In the data rows, the value 128 means zero.
Each row of this table is followed by its label. One hidden rule gives the labels. It looks at one to three of the table's principal directions, none of them among the few with the most spread.
[112  99 127 153 137 126 148 160 120  90 109 104 178 147 133 134 105 167
 131 116 126 182 149 111 143 116  98 101 112 143 124 125] 0
[120 174 118  57  66  93 124  85 139 142 159 137 123  88 141 146 143 150
 116 139 112 105  83 139 121 117 173 126 109 114 133 124] 1
[125 144 173 139 101 188 131 143 146 143 162 148 158  79 123 126 137 131
 141  82 159 159 170 102 138 116 155 133 102 117 150  83] 1
[107 137 153 115  92 127 117 129 131 117 142 114 150  79 111 134 111 129
 147 119 130 114  84  98 119 109 145 140 127 105 118 116] 0
[125 169 121  85  94 108 135  86 152 135 157 139 109 105 144 128 154 126
 132 151 115 104  91 150 104 147 153 144 102 124 119 139] 3
[134  91 138 162 149 148 124 148 110 145  86 126 136 167 139 119 135 101
  98 114 155 155 169 131 152 145  93 103 170 111 144 126] 5
[125 168 158 115 103 125 128 121 143  93 129 116 133 105 123 114 130 133
 132 132 145 100  94 122 114 125  99 152 137 151 101 123] 1
[141 167 119  89  93  97 118  99 145 137 143 138 115 124 141 139 161 138
 115 147 116 122 113 155 113 136 158 115 120 137 137 119] 3
[100  87 202 191 151 215 133 138 155 129 124  95 144  81  94 102 123  88
 192  97 144 127 113  68  92 126 121 162 134 103 100 117] 1
[129 197 116  53  74  92 126  88 137 125 157 140 112  93 140 133 141 150
 106 144 125  82  84 149 128 118 147 140 120 138 126 129] 1
[137 169 133 103 105 129 136 110 137 141 148 142 129 105 142 124 137 143
 115 125 145 116 148 137 133 121 137 128 116 142 139 116] 0
[124 124 146 137 121 160 133 124 146 127 128 122 119 122 119 126 155 128
 134 116 124 147 116 124 125 119 133 110 129 130 130 118] 3
[117 160 152 125  98 132 137 148 148 101 172 131 183  80 124 135 106 154
 160 108 137 144 143 107 120 107 155 145  83 134 135  93] 3
[119 178 160 123  88 153 135 146 154 105 177 146 150  70 122 135 148 130
 150 108 134 145 128 114 122 119 155 140  88 131 146  82] 3
[119 134 126 122 140 151 131 130 132 116 136 125  96 109 110 134 153 124
 136 122 100 118 100 117 130 116 135 129 127 133 135 118] 4
[ 73 153 123 136 157 166 191 205 158   0 171 102 156  94  99 161 157 187
 171  88  43 197  89  94 151  61 115 111  58 183 160  71] 0
[123 144 147 139 106 115 134 177 123  80 139 123 162  97 106 171 121 178
 141 112  95 187 129  90 127  66 133  94  94 164 147  60] 4
[118 149 151  99 133 144 136  69 165 165 153 128  70  92 121 112 147  67
 158 141 110  43  61 140  83 119 164 184 147  94 117 148] 4
[150 152 137  85  77  78  87  69 130 202 122 140 128 127 159 115 127  81
  99 156 173  67 124 166 106 167 163 143 176  75 129 146] 5
[142 115  77 148 169  93 138 156 114  77 109 129 141 198 149 128 128 167
 120 157 113 171 170 151 134 178  81 120  93 184 112 153] 3
[145 118 134 147 125 114 110 127 121 160 124 130 155 136 131 117  92 120
 131 131 166 118 167 132 124 135 140 130 141 117 125 135] 4
[ 97 120 103 100  94 120 137 182 111  40 128 103 195 129 117 173 121 243
 104  83  90 226 120  95 189  73 121  60  89 164 147  88] 5
[127  35 102 164 164 133 120 149  77 157  76 114 144 177 122 132  77 149
 109 115 135 165 162 103 163 122 101  97 148 110 115 161] 3
[ 97 110 125 105 101 132 138 129 123 114 126 112 124 105 114 160 141 157
 124 113  82 162  69 103 141  84 144  90 117 112 135 114] 3
[110 162  97  84  89 127 151 167 139  62 174 141 132 100 115 202 188 227
 117  97  36 236 111 115 162  59 178  48  47 176 186  48] 0
[122  93  96 146 179 101 134 152 111 116 120 131 114 162 128 143 112 103
 144 148  86 128 122 132 118 139 123 147 121 116 132 144] 0
[125  97  87 119 153  92 133 116 110 126  98 113  85 160 126 155 147 144
 117 159  65 141  91 134 119 119 123  91 130 141 126 143] 0
[147 106 128 149 125  97 100 105 116 164  93 114 126 152 132 112 112 105
 123 163 157 106 130 139 105 161 118 118 164 117 103 159] 2
[116 152 114  94 115 134 143 119 145 118 168 137 111  93 121 154 153 157
 143 121  80 139 103 122 124  99 172 122  82 139 146 106] 3
[127 108 172 189 159 144 104 128 143 121 110  87 112 104  83 104 114  77
 191 152 133  78  84  96  67 132 119 156 164 130  87 135] 3
[126 108 130 145 146 118 116 144 105 127 109 116 134 132 114 122  88 112
 130 128 141 101 121 113 134 115 109 142 160 116 118 140] 3
[145 214 125  59  84  95 136  82 151 133 166 156 109 107 153 122 144 141
 106 143 140  77 116 168 120 125 142 158 115 151 128 128] 0
[134 150 122 103 111  97 121 114 114 139 124 132 125 120 136 128 112 129
 110 142 140  96 121 133 131 124 121 134 142 127 124 134] 3
[124  98 155 170 146 160 119 143 135 138 120 112 145 119 114 122 129 110
 154 115 136 144 150 105 115 130 137 120 137 115 133 112] 3
[128  96 163 169 135 168 117 131 144 151 131 118 148 111 112 120 124 118
 166 112 140 149 150 100 103 133 151 130 119 116 121 114] 3
[117 197 138 102  85 104 148 142 158  66 178 136 173  95 136 130 118 157
 147 127 132 132 112 137 120 118 135 154  79 153 125 108] 4
[158 133 104 111 138 132 125  89 116 205 117 166  71 155 160 120 169  91
  81 144 143 110 171 170 140 167 135 117 149 111 153 144] 1
[136 154 143 114 118 138 114 120 124 131 122 133 105 114 121 118 139 116
 110 124 147  93 116 126 135 126 111 141 157 136 124 122] 4
[136 137 137 136 131 115 124 113 142 113 109 115 112 149 130 112 145 113
 130 154 133 111 103 145 102 153 101 136 146 147 101 145] 1
[127 100 157 164 133 169 114 143 114 159 123 125 144  98 110 120 106 116
 142 104 158 132 160  88 133 122 133 128 137 108 129 113] 5
[141 116 124 125 135 111 105 131  99 133  98 122 130 149 123 120  93 136
 105 127 153 101 135 122 145 123  97 136 167 135 110 143] 3
[132 181 128  95  88 125 136 122 140 127 173 154 127  90 131 137 135 144
 125 122 131 123 126 137 135 109 159 132  97 135 145 107] 3
[116 122 149 148 149 160 128 129 145 116 134 115 105 106 102 120 140  99
 165 127 111 105  91 110 103 124 132 152 133 124 116 126] 1
[128  77 124 159 157 140 114 141 101 162 110 131 126 136 121 130 106 105
 134 126 131 133 152 106 130 143 128 132 136  99 128 137] 3
[119 117 162 155 130 204 130 164 116 134 130 147 127 100 115 124 146 107
 117  79 153 158 157  94 165 127 111 129 133 109 150  95] 3
[161  80 142 216 238 182 121 140 126 151  84 125  99 190 128  69 127  60
 149 139 173  93 211 135 106 203  64 180 170 148 102 165] 0
[156  99  97 143 211  95 128  86 109 156  70 117  53 203 139  92 114  82
 117 186 128  42 119 164  97 167  63 170 186 150  80 207] 4
[112  92 123 149 163 157 156 140 144 120 125 121 130 159 132 129 141 118
 139 110 104 164 133 138 135 120 132 117 122 113 145 134] 4
[118 158 107  68  79 105 135 112 139 113 156 139 108 102 128 179 177 187
 117 130  59 174  83 128 126  96 174  85  76 147 148  92] 2
[142 227  90  53  80  73 135 116 127 113 171 162 114 101 154 149 157 157
  84 147 118 105 131 169 152 117 151 112 106 157 171 100] 3
[150 133 111 128 146 136 151 140 127 143 136 170 128 162 163 141 153 150
 103 117 124 184 212 150 143 147 123 121  85 154 157 107] 3
[128 127 148 153 148 174 156 124 171 126 151 131 143 137 136 106 141 125
 157 109 140 151 162 141 115 136 138 144 101 137 128 129] 4
[147 139 134  91  82 134 118 111 122 187 140 166 145 121 157 149 145 157
  85  99 149 169 192 134 152 125 164 103 111 113 164  93] 0
[130 131 105 110 109  94 109 155  99 123 133 137 180 138 138 132  79 145
 101 112 161 127 162 134 172 124 133 127 139 109 147 128] 4
[117 101  97 101 118 125 134 132 111  96 114 120 114 151 115 159 135 204
 108 115  81 181  90 112 155  96 116  92 102 160 110 134] 1
[110  83  95 145 162  75 122 126 106 110  86  85 112 162 116 127 101  98
 139 175  96  94  61 134 111 133 106 118 170 107 104 179] 2
[110 146 100  86  96 102 130 145 109  86 145 132 121  99 114 172 136 183
 118 127  74 155  79 105 148  93 139 104  89 146 135 105] 3
[125 139 156 154 153 152 145 129 156 123 139 127 124 125 129 103 129  76
 155 127 143  99 128 140 106 135 121 167 140 117 127 133] 0
[135 135 107 111 118  86 133 112 142 132 142 138 158 155 161 130 120 145
 132 148 127 143 153 159 110 160 147 137  93 129 124 143] 2
[137  64 166 208 190 201 116 108 132 178  78 108  74 144 111  83 158  51
 157 143 152 106 136 108  86 190  89 146 172 113  89 162] 3
[144 186 136  99  98 109 123  84 163 148 159 143 120 112 149 106 148 103
 134 153 153  80 124 167  96 163 154 160 123 126 121 138] 1
[135 156 139  98  54 101 106 107 126 176 162 148 172  74 141 141 105 148
 127 129 159 131 152 118 120 132 186 122  97  99 137 107] 4
[119 147 160 144 126 195 146 138 151 142 178 143 144  68 113 112 117 118
 160  87 156 120 158 105 137 102 161 154 102 115 147 105] 0
[112 127 162 140  90 152 141 151 139 129 144 131 179 103 128 137 116 132
 129  89 150 175 141 115 147  92 148 106 120  98 154  95] 4
[ 97 127 220 158  97 205 122 141 172 138 177 124 180  41  96 113 105  82
 200  72 163 120 111  74  97 104 180 186 115  69 124  87] 1
[130  66 140 173 180 154 127 133 114 143  78 101 107 159 110 125 125 122
 133 124 116 139 136 105 120 113  96 108 162 137 114 136] 4
[146  99  91  92 127  96 111  57  92 224  75 138  47 172 153 118 145  76
  61 166 137  68  96 173 140 153 120 105 204  78 124 192] 3
[121 106 108 108 101 100 103 118 115 135 125 118 102 115 103 168 139 154
 134 143  72 148  64 109 115 104 169  90 117 120 122 121] 4
[107 186  75  63 107  79 147 132 135  77 176 135 111  94 132 174 165 166
 127 148  47 132  78 142 134 102 172 106  76 147 168 100] 4
[134 216 147  88  61 117 130 160 153  69 195 157 179  77 126 155 133 194
 132  97 131 166 147 122 139  90 159 134  63 175 151  56] 2
[116 104 147 178 160 201 161 171 170  73 147 124 170 159 123 109 141 147
 162  81 135 204 168 128 141 137 116 134  87 152 128 120] 1
[148  51  39 118 164  67 120 121  49 169  41 131  82 240 157 150 122 149
  36 161 105 159 146 163 184 145  76  53 177 124 133 186] 2
[ 93  60  46 100 133 120 142 183  89  79 132 133 133 176 109 194 121 205
  98  86  41 234  90 120 213  67 156  56  90 114 166 127] 0
Here are more rows. What is the label of each one?
[120 139 138 139 132  82 126  86 161  89  94  67 120 150 125  88 129  94
 156 192 133  61  39 158  69 160  91 140 177 140  68 187] >> 0
[154 179 107  72  76  35  98  97 109 162 149 151 150 105 153 144  85 152
 113 168 145  82 144 142 107 137 160 149 110 130 122 128] >> 3
[142 119  90 152 199  88 145 189  87  68 100 133 144 202 133 121  59 138
 105 128 138 115 172 145 170 108  48 158 152 170 126 151] >> 4
[146 107 150 144 137 156 109 117 119 169 101 125 144 149 134  93 101 113
 107 107 195 104 176 130 146 142 106 141 176 115 116 147] >> 0
[148  94 120 131 159 124 107  85 118 199  90 133  78 178 141  99 126  58
 104 147 154  67 125 165 121 161 121 149 199  85 117 181] >> 0
[107 130 160 156 138 183 138 168 144  94 159 126 142  78  97 137 135 129
 170  93 112 151 127  83 126 102 143 142  96 132 141  84] >> 0
[128 207 218 158 125 187 144 102 208 119 196 120 126  27  98  81 130  77
 226 128 164  44 110 107  45 116 157 217 104 149 100 102] >> 4
[153 230 163 110 105 125 140  94 184 142 192 171 114  85 155 100 160  74
 155 152 161  67 149 171  75 167 155 200  98 140 135 110] >> 1
[139 129 174 162 125 187 123 146 101 168 115 138 164  91 130  93  89 119
 106  87 222 114 215  90 166 127  89 139 157 120 133 112] >> 3
[114   1 153 240 200 168 119 164 118 148  70  78 148 165  95 126 104  90
 181 122 113 180 145  83  99 128 122  94 157  94 117 136] >> 4
[ 98 106 121 123 154 137 117 127 115 114 122  96  84  93  84 135 120 101
 153 133  84  69  39  95 124  94 137 140 162 104 119 142] >> 1
[123  84 175 188 160 177 111 156 120 140 101 110 142 120 102 108 106  83
 152 104 160 119 145  89 122 129 105 147 170 104 120 119] >> 5
[114  93  73  77  88  97 132 126 102 121 107 127 124 170 139 181 156 203
  69 115  71 216  94 140 180  96 145  36 113 122 151 127] >> 2
[171  73  78 153 179  76  99 110  53 159   8 108  82 238 153  98 117 126
  45 186 167 103 164 157 153 193  11  87 217 164  85 204] >> 0
[ 97 143 161 140 106 180 145 147 182  88 186 119 161  73 104 136 151 134
 188  94 105 167 100 106 112 104 185 130  76 117 144  89] >> 1
[128  51 119 173 173 115 112 125  91 142  57  86 107 169 107 118  94 115
 130 155 124 113 103 107 117 131  81 108 181 124  86 174] >> 0
[136 154  37  64 105  57 131 158  86  86 131 154 112 170 141 185 147 202
  53 133  71 180 122 166 202  90 135  50 111 161 180 111] >> 2
[138  99 149 152 149 155 123 122 122 185 111 139 128 136 140 116 125  90
 123 116 155 125 178 124 124 144 129 138 150  97 140 126] >> 0
[127 134 144 126 106  97 108 132 118 126 126 117 162 105 124 132  93 134
 139 137 143 112 124 108 111 125 131 142 131 122 114 119] >> 5
[162 102 106 143 164 113 115 104 110 182  83 134  86 189 145 114 140  98
  92 153 143 110 165 165 130 154 109 108 177 129 133 157] >> 4
[133  57 108 145 166 101 102 102  99 169  62 101 118 195 139 103  98  88
 109 155 149  90 120 145 123 171  95 133 198  89  95 197] >> 1
[129 112 138 150 152 187 129 140 138 123 136 132 134 141 115  98 118 125
 135  91 162 128 152 126 153 134 117 153 134 130 118 143] >> 4
[133 129 117 128 127 123 122 133 118 145 131 136 132 127 134 131 126 119
 117 126 137 126 150 135 142 131 141 117 135 114 150 123] >> 2
[137 123 124 145 142 130 127 168 103 117 129 144 136 126 119 149 114 151
 124 114 119 159 169 104 144 109 118 122 107 152 144  96] >> 2
[113 142 131  58  56 156 139  96 145 166 155 159  99  97 143 180 213 160
  88  92  77 199  97 130 149  97 193  70  92  98 177  77] >> 1
[104 122 192 193 160 185 155 152 194  63 155  88 194 108 107  90 105 123
 221 104 145 138 132 101  78 129 119 184  96 149  90 123] >> 4
[133 103  95  77  99  97 117  96  96 203 117 148 100 146 138 155 109 126
  74 119 119 118 108 150 167  82 172  92 165  71 157 145] >> 4
[129  82 144 129 131 121  98  90 114 209  89 117  85 128 122 136 141  60
 118 143 117  89  93 125 103 124 157 112 197  61 139 135] >> 4
[120  84 140 160 140 181 122 138 129 153 121 120 124 124 110 129 144 114
 136 101 127 159 138 108 140 121 149  99 139 101 145 119] >> 2
[101 102 164 138 109 150 129 138 136 140 133 109 170  96 115 135 104 116
 147  93 135 141 113  99 132  85 159 119 143  77 144 107] >> 4
[130 106 164 186 175 137 111 126 133 114  92  83 118 130  96  83  92  76
 173 153 157  54  96 109  84 140  82 172 186 136  74 163] >> 0
[124  77  97 122 149  89 104 105 110 149 104  97 101 143 104 146 103 135
 144 155  82 101  76 117 106 107 155 114 149 114 107 159] >> 4
[123  69  90  98 128  74 102 116  62 177  58 115 108 175 139 147  99 107
  56 137 124 104  99 137 173 109 109  85 216  67 143 162] >> 0
